One vector is turned by the same rotation once a step. Each row is the vector after some number of steps, and that number follows the row.
The counts run from 0 to 563.
[ 67 138 107 118  93  59  97 159 148 141 124 142  99 105  65 101 124 171
 112 137 135 176 103 146 102 111 112 120 126 137 111 140  82  94 142 175
 108 112 115 175 149 163 134 176 131 116 124 127 116 142 153 116 130 110
 130 124 138 121 126 105 120  95]
545
[ 80 125 111 115 100  95 125 141 148 136 117 141 110 122  84 106 129 176
 124 151 139 144  83 170 106 112  87 107 124 125 102 164  49  86 132 180
 111 108 112 153 160 154 145 125 131 123  85 102 111 140 124 143 125  94
 102 132 141 110 115 103  99  98]
438
[107 129 105 120 108 102 121 133 148 129 113 147 115 136  61 103 144 159
 115 154 124 132 105 158 109  96  66 102 104 109 119 151  56  92 139 164
 119 101 109 140 150 165 135 136 131 113  77  96 124 154 126 140 117  90
 112 140 148 100 118 115 102  89]
325
[ 74 127 100 117  86  98 115 126 148 138 100 157 123 125  72  87 129 142
 118 161 130 193 118 140  99  98  80 124 109 132 128 151  70 103 142 142
 105 112  92 162 136 154 135 165 145  91 109 127 126 152 126 111 109  88
 142 112 149 103 139 119 136  97]
223
[ 63 133 103 109  90  90 115 133 155 132 117 161 125 123  84  90 119 160
 122 150 140 189  92 151  91 126  90 117 119 134 113 171  61  95 139 153
 101 112 103 173 151 134 137 142 136 115  98 131 114 136 116 122 127  87
 105 113 144 107 129 115 129  93]
427
[ 83 112 114 114  82 100 120 138 137 158  86 136 111 115  77 114 141 156
 120 159 136 161 107 161 117  84  81 118 116 124 118 144  57 101 139 160
 108 114  95 151 137 168 134 162 150  92 105  98 118 150 145 125 105  98
 153 121 146  92 126 116 112 104]
294
[ 99 110 109 106  92  76 117 126 142 149 100 131  96 134  64 117 144 162
 118 161 139 154  91 164 118 108  83 103 131 129 108 154  44  98 142 165
 108 109 105 138 154 169 158 137 143 113 101 112 106 146 124 125 103 110
 131 118 130 100 123 109 109 112]
91
[ 66 141 103 110  84 108 108 155 149 131 113 175 115 108  78  84 129 153
 121 136 116 145 100 164  91 103  78 120 100 125 117 161  70  89 130 167
  99 118 115 164 137 131 121 146 136 119  94 114 128 144 122 137 127  82
 110 132 135 122 118 104 121  86]
313
[ 92 120  92 131 120 111 139 138 128 147 104 133 112 136  73  87 135 166
 121 154 123 165  93 164 120  91  81 124 110 106 121 156  75  98 145 160
 133 100  98 145 155 185 128 132 139 110  82  99 107 151 138 132 125  94
 114 145 155 101 123 112 114  80]
52
[ 95 123 104 127 102  93 118 127 142 144  94 135 108 126  56 107 145 155
 120 163 121 155 118 154 119  90  75 116 113 125 131 138  59 104 138 161
 122 108 102 143 141 184 146 160 151  90  98 104 118 159 137 129  95  98
 149 130 143  92 125 118 119  96]
214
[ 75 135 111 119  91  74 112 135 169 123 136 147 109 130  61  99 120 166
 116 151 131 154 113 148  97 109  97 111 137 143 109 153  61  88 147 169
 108 111 113 157 161 166 152 167 121 114  96 129 123 147 133 117 128  90
 131 120 146 138 126 110 107 110]
274
[ 84 102 103 116 104  98 128 126 128 159  95 125 105 130  79  94 130 168
 133 161 137 184  85 162 120 106  95 115 138 115 100 162  54 119 156 153
 118 110  90 158 152 175 136 125 141 110  92 108 112 143 123 122 117 108
 117 121 136  95 133 103 110 101]
174
[ 96 110 117 103  89  75 118 128 147 147 106 139  97 132  65 122 148 168
 118 159 147 146  96 163 118 106  83 103 127 122 108 154  43  93 145 167
 103 110 110 138 155 165 153 141 134 115 101 107 110 148 124 126 110 109
 132 118 132 100 121 110 101 110]
90
[ 83 113 102 124  96 102 135 142 131 155  99 128  99 119  82 102 134 168
 125 156 121 155  94 178 125  83  92 123 122 124 117 151  63  91 135 175
 127 106 105 143 154 185 138 143 147 110  95  94 103 148 144 139 113  89
 139 141 146 109 120 104 111  96]
562
[ 79 102 104 101  80  99 129 147 136 153 117 145 101 125  78  99 133 158
 109 144 127 154  94 171 114  85  86 122 109 126 100 161  73  72 152 163
 103 112 107 141 151 166 124 149 129 128 102 107 108 147 147 123 140  96
 142 125 145 133 122  96 105 101]
558
[ 85 121 101 128 117 106 122 121 138 141 104 133 119 137  64  85 127 161
 130 160 135 174 101 148 108 105  84 104 136 105 105 160  56 128 163 147
 121 110  90 166 149 174 136 133 133  98  76 107 131 148 125 119 120 104
 112 128 151  95 135 109  96  96]
255
[ 88 101 107 111 100 102 131 123 135 155  93 130 108 133  82  99 136 165
 132 161 141 177  85 163 119 107  90 108 133 117 100 166  50 113 152 153
 111 112  93 152 153 166 138 125 140 113  92 105 114 142 123 124 115 105
 119 121 137  90 133 105 103 104]
173
[ 92 107 105 101  83 101 115 134 131 158  82 152 109 122  71 110 151 148
 117 155 131 156 100 163 117  87  67 117  93 116 120 152  62  91 138 153
 103 114 104 140 135 156 128 147 150 106 106 102 112 151 128 132 108 102
 139 124 137  90 118 115 118  99]
487
[ 61 131 110 113  86  97  97 146 151 139 117 161 104 107  66  78 119 155
 129 133 126 161 106 157  90 108  96 109 130 130  99 161  73 113 157 156
 100 126 108 181 139 146 122 157 126 113  97 124 144 141 136 113 132  97
 126 121 129 137 130  94 104 108]
190
[ 75 132  87 112 112  88 118 152 131 141 117 154  97 127  75  80 128 163
 117 139 118 175  81 165 108 115  90 129 104 119 110 169  87  87 145 166
 114 108 116 157 148 153 125 129 134 138 102 126 100 139 124 125 137  98
  96 135 134 118 121 101 135  73]
238
[ 79 148  95 131 122  83 113 155 144 125 133 146 104 123  63  86 124 172
 119 142 121 152  93 154 101 116  95 117 115 116 114 150  83  92 144 175
 129 102 118 163 154 167 128 136 122 124  88 114 113 146 134 136 140  93
  93 148 148 120 120 108 113  74]
513
[ 94 108 108 109  98 108 122 136 136 152 114 138 108 133  66  95 138 163
 118 148 141 152  94 159 111  93  80 102 126 101  90 161  59 105 167 152
 105 112  97 152 150 167 122 136 119 116  82  98 131 146 136 114 135 108
 124 121 149 113 126  96  83 106]
446
[ 68 133  93 116  90  82 110 160 138 139 121 159 105 110  72  82 123 162
 109 139 117 183 105 151 104  99  96 137 104 133 121 149  98  82 142 163
 105 114 111 168 142 157 121 170 136 122 120 130 111 146 145 116 133  92
 134 126 144 127 127 107 137  83]
35
[ 92 120  93 122 107  79 125 152 131 150 107 130  91 127  63 102 147 163
 110 155 118 158  98 166 125  88  92 129 107 125 125 140  81  80 138 172
 122 105 109 135 153 188 139 154 145 118 109 108  94 153 144 130 111 100
 137 143 143 113 119 108 128  88]
482
[100 128 105 117 110 107 123 140 145 135 118 151 114 135  62 102 144 157
 111 149 128 129 107 158 105  94  64 105  97 104 115 152  60  87 140 163
 116 101 112 141 148 166 128 140 124 114  77  96 123 156 130 137 130  88
 119 142 153 107 112 111  99  83]
324
[ 94 109 104 100  83  93 113 143 128 159  88 148 100 120  68 110 152 150
 111 148 130 150  99 164 122  86  69 120  92 114 120 148  64  88 140 157
 102 110 106 139 131 159 124 150 150 112 109  99 111 152 134 128 110 107
 142 129 135  92 117 110 118  95]
486
[ 80 137 101 126 111  92  95 145 138 134 121 152 114 119  52  80 129 159
 121 140 133 174 112 133  94 112  84 112 113 105 108 151  83 124 165 141
 112 111  99 182 134 156 110 159 123 101  98 118 144 149 137 110 133 107
 108 126 149 105 131 111 109  81]
66
[ 70 138 108 104  89  75  94 149 143 140 104 163 112 107  77  97 130 160
 120 139 143 184  93 142  95 126  91 115 104 120 113 157  74 101 142 157
  96 117 112 182 131 132 121 154 139 111 118 122 120 142 126 123 120 105
 108 117 138  87 121 113 131  84]
424
[ 89 115 106 123 109 112 125 120 140 145 101 137 117 137  69  88 133 162
 130 159 137 168 100 153 108 106  80 101 133 105 104 161  53 124 162 142
 114 109  88 161 146 167 127 131 131 102  76 106 133 149 125 119 119 103
 110 125 147  96 134 109  99  98]
254
[ 99 128 111 110 104  89 114 139 152 130 122 155 107 133  62 104 139 162
 117 147 135 127  95 163 100 110  68  99 113 111 105 159  49  92 142 165
 107 108 116 149 151 149 138 128 120 125  76 103 125 147 115 139 125  98
 100 130 136 110 112 107  99  92]
518
[100 112 117  99  87  71 115 133 148 151 111 138  95 132  59 120 148 163
 113 153 146 142  97 160 113 105  84  98 120 123 107 147  48  89 142 170
 101 107 114 140 154 166 152 148 129 122 102 107 113 148 129 128 117 112
 132 121 132 104 118 110 100 106]
89
